In the data rows, the value 128 means zero.
Some points, one per row:
[147 122 141 115 160 115 122 127  82 115 122 134 154 141 122 134 147 147
 186 153 160 109 147 141 173 128 121 160 135 108 141 167]
[108 141 129 134 128 141  70 115 115 147 135 134 180 122 102 108 128 121
 128 147 135 154  96 122 128 134 153 147  96  96 115 109]
[128 154 116 167 141 134 135 108  95 135 135 160 122 103 135 147 115 115
 128 121 141 135 109 135 134  96 121  89 109 121  76 109]
[115 147 122 147 173 147 148 140 147 154 103 115  96 128 109 102 147 121
 128 127 102 115 109  96 134 115  89 108 116 173 154 135]
[128 141 135 109  77 128  77  95 160 122 135 108  83  77 148 147 134 121
 128 114 160 122 180 135  89 122 121 115 161 134 141  96]
[153 128 174 141 115 121 135 134 115 102 141  89  77 148 141 154 109 134
 109 114  51  96 102 154 141 147 121 141 109  83 147 180]
[102 192 103 134 102 102 135 160 153 167 103 128  96 161 148 121 147  96
 135 166  96 135 121 128 102 147 115 108 174 141  96 135]
[108  96 116 122 115 154 135 153 173 147 154 102 154 116 109 121 167  89
 115 114 160 115 109 135 102 128 140 141 161 173 134 135]
[115 122 148 160 154 128 116 140 102 128  77 141 122 122 148 121 115  96
 147 108 160 160 147 122 134 115 160 121  96 115  96  83]
[198 102 148 122 141  96 148 134  76 135 128 115 102 154 122 128 122 108
  89  95  83 109 115 115 154 122 147 160 135  76 128 173]
[108 147 129  89 122 141  83 134 166 128 148 141 180 116  96 134 102 154
  96 173  96 154  83  76 141 154 134 166 103 134 147 128]
[115 147 141  96  77 121  83 108 166 122 135 121 141 103 109 141 134 141
 128 173 141 141 128 141  83 122 140 147  90 121 154 122]
[147 167 148 167 128  96 141 160 115 141 115 121  64 154 122 128 154 115
 128 147  64 115 102 109 147 128 147 115 135 121 128 154]
[ 82 167 103 205 154 160 154 127 121 122 115 160 102 161 148  89 167 147
 128 140 141 135 115 160 134 102 115  76 167 141 108 128]
[153  96 135 128 180 128 161 134 134 154 122 108 135 128  77 115 115 154
 115 108 109 135 121  83 147 128 121 141  64 167 154 115]
[ 89 154  83 154 122 134  83 121 147 167 135 134  83 135 160 108 141 115
 135 127 141 128 154 115 134 147 115  83 193 141 115  96]
[140 147 116 115 102  83 148 153 147 167 115 115 135 154 122 134 109 115
 122 153 102 148 141 115 115 154 147 134 122 134 102 115]
[147 122 141 109 160 115 122 127  89 115 128 134 154 141 122 134 154 147
 193 153 160 115 141 141 173 128 121 154 141 102 141 167]
[186 147 174 154 148 102 116 140  76 122 128 115  96 116 109 128 141 108
 128 114  77 115  96 115 154 115 153 134 109  83 108 141]
[121 134 161 122  96 115 122 134 160 102  77 128  83  96 154 154 122 108
 147 127 173 141 180 141  89 109 153 121  96 141 128  96]
[153 134 167 102 135 134 135 108 153 109 109  96  89  77  96 141 141 134
 128 108 122 102 128 115  96 102  95 134  83 167 167 128]
[ 89 115 109 128  96 154  90  95 147 128 154 102 102 128 186 134  96 134
 109  95 122 122 154 154 128 160  95 115 167 102 134 122]
[128 128 135 141 135 134 154  95  89  76 135 167 154 154 128  89 154 167
 147 121 128 128 147 154 115 122 134  89 141 115 141 115]
[ 89 154  83 160 122 134  90 121 147 167 128 134  89 128 160 115 134 108
 135 127 141 135 154 122 134 141 115  89 199 141 115  96]
[ 69 109 103 128 102 154 128 140 140 115 167  89 115 135 148 128 109 115
  89  95 141 109 115 160  83 141 108 121 135 128 141 160]
[128 102 103 141 122 115 103 115 134 167 148 115 122 128 135 121 102 141
 122 114 141 148 173 109 134 154 147 115 141 134 121  77]
[140 147 122 115 102  83 148 153 147 167 115 115 135 148 122 134 109 121
 122 153 109 148 141 122 115 154 140 134 122 134 108 115]
[128 180 135  83 102 108 122 153 173 128 122 128 135 116 128 154 102 121
 102 160  77 135  89  83 115 154 115 160 154 141 115 141]
[121  96 141 141 141 147 141 147 179 141  77 141 135 122 148 141 147  89
 154 121 154 141 154 141 134 122 160 147 122 167 128  83]
[179 141 180 160 148 102 116 140  76 128 122 108  96 122 109 134 141 108
 128 108  77 115  96 115 154 122 160 141 109  89 115 141]
[ 95 160  90 173 148 128 174 147 134 160 109 147 115 161 109 102 173 121
 167 166 135 109 141 115 160 122 115 115 174 128 147 141]
[ 82 147 122 167 135 121 135 160 147 141  77 154  89 148 160 115 128  96
 147 153 154 154 154 122 121 128 147  96 128 147 115  96]
[134 173 135 122 115 102 109 140 121 147 109 115 135 128 135 128 134  89
 135 121 109 135 109 128 115 128 128 141 141 108  76 122]
[ 95 192 103 134 102 102 135 160 160 167 103 134 102 161 154 128 141  89
 135 166 102 128 121 122 102 147 115 108 174 141  96 128]
[108 147 129  96 122 141  83 127 166 128 154 147 180 116  96 134 102 154
  96 179 102 154  83  76 134 154 134 160 103 128 154 128]
[ 89 102 141 147 115 141 135 134 147 102  96 121  96 141 180 147  83 128
 122 114 128 148 154 160 128 141 121 128 103 115 128 115]
40 more points follow, each with its number after it:
[153 134 167  96 135 134 135 115 160 115 109  89  96  77  96 141 141 134
 128 108 128 102 134 115  96 102  95 134  83 167 167 135] 0
[134 102 103 167 160 154 161 102  82 109 135 154 148 154 154  96 134 147
  89  95 160 128 128 160 141  96 121 121 167  96 108 148] 1
[192 115 180 134 135 121 148 140 147 141 128 108 115 122 115 154 167 108
 135 127  70  96  96 128 160 128 160 160 128 128 147 148] 2
[115 122 129  76  96 108 103 108 121 122 148 154 199 148  96  96 128 154
 154 160 109 148 134 115 109 147 153 128 103 102 167 102] 3
[134 154 116 167 135 141 135 108  95 128 135 160 122  96 135 147 115 108
 128 114 141 135 115 135 141  96 121  83 109 128  70 109] 4
[140 128 135 122 135 134 103 121  89 102 141 160 128 116 167 179 102 147
 147 147 154 141 121 167 147 115 108  96  96 141  83 141] 5
[ 89 115 109 134 102 154  90 102 147 128 154 102 102 128 186 141  96 141
 102  95 122 115 154 154 128 160  95 121 167 102 134 122] 6
[121 154 154 160 109 147 141 102 128  76 122 141 102 103 141 128 160 160
 128 127 167 122 141 180  96  89 121 102 135 128 134 128] 7
[128 109 135 180 154 179 161 108 153 122 122 147 154 135 141 115 186 141
 141 121 148 122 115 180 147 109 128 128 161 154 121 128] 8
[160  89 116 109 180 147 161 115 108 147 122 108 141 128 109 102 115 121
  89  76 122 109 115 102 141 109  89 154 116 128 147 148] 9
[121 102 148 102 115  96 135 127 115 102  90 160 141 141 141 108 115 128
 167 121 135 148 186 122 115 134 166 108 109 121 141  77] 10
[186 102 148 154 148 121 174 134 134 173 122 102 109 128  64 154 122 147
 128 121  96 135 128  76 141 147 134 134  38 160 121  96] 11
[153 128 167 141 115 121 141 134 115 102 141  89  77 141 141 154 102 134
 102 114  44  96 102 154 141 147 121 147 109  83 147 180] 12
[134  96  77 115 128 134  96 102 108 154 148 128 135 128 160 102 102 115
  89  76 154 128 160 122 134 134 115 134 199 102 115 115] 13
[115 109 109 128 115 115 109 134 140 167 141 128 180 148  89 115 102 154
 122 173 128 167 121 115 128 147 166 147  70 128 141 109] 14
[102 128 116 147 128 141 174 121 134 122 128 108 128 154 135 128 128 147
 147 134 115  89 141 154 154 141  95 154 148  83 160 160] 15
[134 122 103 160 128 121 167 127 121 147 141 154 122 128 128 154  96 147
 115 147 141 154 134 128 134 115 134  89  90 160  96 102] 16
[140 141 129 102 102 128 141 140 199 160 109 115 148 128 141 147 160  83
 141 147 102 115 121 141 115 141 128 160 161 154 115 122] 17
[192 122 161 147 141  76 154 153 102 141 128 108 102 148  96 134 115 141
 122 134  70 128 121 109 154 141 179 134  83 115 134 141] 18
[147 134 148  96 173 154 135 134 153 115 128 115 128  90  89 134 115 154
  89 114  83 122  83  57 147 128  89 160  96 173 167 135] 19
[160  83 116 102 180 147 154 115 115 154 115 108 141 128 109 102 115 128
  89  76 122 109 115 102 141 109  89 160 109 134 147 148] 20
[128 128 135 141 135 134 154  95  82  83 135 160 154 154 135  89 154 173
 147 114 128 128 147 154 121 122 128  89 141 115 141 115] 21
[128  83 116 128 148 128 141 140 102 135  83 147 135 148 160 115  96 102
 109 102 167 148 167 122 134 115 153 147 128 115 108 109] 22
[147 141  96  89 102  96 141 134 121 160 115 121 141 161 148 121 109  89
  96 114 115 128 128 122 109 134 115 160 174 102  96 148] 23
[147 154 148  76 109  96  83 147 108 122 122 115 141 141 160 160 122 115
 154 147 122 135 121 154 115 147 121 147 135 121  96 154] 24
[134  96  83 115 122 134  96  95 108 160 141 121 128 128 160 108 109 108
  89  82 160 128 167 122 134 134 121 134 193  96 115 115] 25
[134 186 148  83  57  89 122 134 166 122 109 102  96 109 141 160 134 102
 135 153 122 122 141 141  63 128 121 134 141 134 115 135] 26
[115  89 109 122 122 154 135 153 179 147 148 108 154 109 109 121 167  83
 122 114 167 115 109 141 102 128 147 134 154 173 134 128] 27
[115 147 122 147 167 147 148 140 147 147 103 121  96 128 109 102 147 121
 128 127 109 115 109  96 134 115  95 108 116 173 147 135] 28
[115 109 109 128 122 115 109 127 140 160 148 128 180 148  89 115 109 154
 122 173 128 173 121 109 134 154 160 147  70 128 141 102] 29
[121 141 116 102 115 141  77 115 160 128 148 134 115  90 148 141 102 141
  96 121 122 141 128  76 147 160 115 134 174 141 134 102] 30
[121 115 116 192 154 134 161 121 108 115 128 147 141 154 128 102 128 173
 115 127 148 154 134 147 147 115 140 102 116 134 115 115] 31
[115 147 122 147 173 147 148 140 147 154 103 121  96 128 109 102 154 121
 128 121 102 115 109  96 141 115  95 108 116 173 147 135] 32
[128 147 122 115 148 121 161 134 147 122 128 141 148 122  89 128 134 154
 135 160 115 109 115  70 173 134 115 160 154 121 160 148] 33
[121 154 135 154 154 160 135 121 134  83 135 160 141 122 135 121 128 173
  89 134 122 135  96 115 147 122 108 121 148 141 121 141] 34
[134 154 135 122 109 108 161 121 147 122 115 121 109 109 102 134 167 134
 173 153 154  89 160 141 121 109 128 141 141 115 160 141] 35
[134 115 116  89  96 108  90  95 108 122 148 134 141 128 141 102 128 134
 154 102 122 122 180 115 115 154 134 102 174 115 154  83] 36
[121  96 129 154 141 102 148 153 134 141  83 141 122 141 135 128  89 128
 141 134 160 173 173 115 134 141 173 121  77 147 115  77] 37
[115  96 129 102 128 128  77 153  89 109 167 108 141 122 128 134 128 121
 135 121 180 135 115 154 102 134 134 121 128 141 115 160] 38
[128 147 116 167 135 147 128 108  89 128 135 160 122 103 135 147 115 108
 128 121 141 135 109 141 141  96 121  89 109 128  70 109] 39
Which two of these numbered points are nearest to each point below, ignoring the direction in which the first points spread most? Their numbers follow each, nearest first.
[128 102 116 122 115 154  96 108 179 167 141 115 135 103 148 134 160 108
 141 102 148 122 147 135 141 141 128 134 186 154 134  96] > 2 27
[140 141 129 102 102 121 141 147 199 160 109 115 148 135 141 147 160  89
 141 140 102 115 121 147 115 134 128 160 167 154 108 122] > 17 2
[192 115 161 154 141  76 154 153 102 141 128 108  96 148  96 141 115 141
 122 134  70 128 121 102 154 141 173 134  83 115 134 141] > 18 16
[147 128 154 134 186 154 128 115 108 141 109 102 128  96  96 108 134 115
 128  82 115 115  96  96 147 102 108 134  83 141 134 115] > 28 32
[121 134 161 122  96 115 122 127 160 102  83 128  83 103 154 154 122 108
 147 134 173 141 180 141  83 109 153 121  96 134 128  89] > 10 0
[108  89 109 122 122 154 135 153 179 147 148 108 154 109 109 121 167  83
 122 114 167 109 109 141  96 122 140 141 154 179 134 128] > 27 17
[134 147 116 115 102  83 148 153 147 167 115 115 135 154 122 134 109 121
 128 153 109 148 134 115 115 154 147 141 122 134 102 115] > 18 23
[134 134 122 109 102 115 161 102 102 102 141 173 141 128 135 134 109 141
 154 140 122 128 147 135 115 115 121  70 122 128 121 102] > 21 16
[128 147 116 167 141 141 135 108  89 128 135 160 122 103 141 147 115 108
 128 121 141 141 109 141 141  96 121  89 109 121  76 109] > 39 4
[115 102 129 102 128 121  77 153  95 109 161 108 141 122 128 128 128 115
 135 114 180 135 121 154 102 134 134 121 122 141 115 167] > 38 24
[128 122 116  89  96 108  96  95 115 122 148 134 135 128 141 108 128 134
 154 102 122 128 173 109 115 154 134 102 174 115 147  89] > 36 3
[140 147 116 122 102  83 148 153 147 167 115 115 135 154 122 134 109 115
 128 153 102 154 134 115 109 154 147 134 122 134 102 115] > 18 23
[140 141 129 102 102 121 141 140 192 167 109 115 154 135 141 147 154  83
 141 147 102 122 115 141 115 147 128 160 161 154 108 122] > 17 2
[128 102 161 115 148 115  83 147  95  96  90 147 128 135 173 154 102 128
 167 134 173 160 167 147 141 134 153 134  90 128 108 115] > 10 5
[102 199 103 134  96 102 135 166 160 167 103 128 102 161 154 128 147  89
 135 166 102 135 121 128 102 141 115 108 174 141  96 135] > 17 23
[147 134 148  89 173 160 135 134 160 115 122 115 135  96  89 128 109 147
  96 114  83 115  76  57 147 128  89 154  96 173 167 135] > 19 28
[153 134 161  96 135 134 141 115 160 109 109  96  89  83 102 141 141 134
 128 108 122 102 128 122  96 102  95 134  90 160 167 135] > 0 28
[121  89 141 141 135 147 141 147 179 141  77 134 128 128 154 134 147  89
 154 127 154 141 154 135 134 122 160 147 122 160 121  83] > 2 37
[134 115 116  89  96 108  90  95 108 122 148 134 135 128 141 108 128 141
 154 108 128 128 180 115 115 154 128 102 167 115 147  83] > 36 10
[115 102 129  96 135 121  77 153  89 102 161 108 141 122 135 128 128 115
 135 121 186 128 115 147 102 134 140 128 128 141 115 167] > 38 24
[134 160 135 122 102 102 161 121 140 122 115 115 109 109  96 134 167 134
 173 153 154  96 167 141 115 109 121 141 141 115 167 141] > 35 7
[108  89 109 122 122 147 141 153 179 154 154 108 154 116 109 115 167  89
 122 114 167 115 109 141 102 122 147 141 161 173 134 128] > 27 17
[115 122 129  76  96 108  96 108 121 122 148 154 193 141  96  96 128 147
 154 160 102 148 134 115 109 154 147 134 103 102 167 102] > 3 29
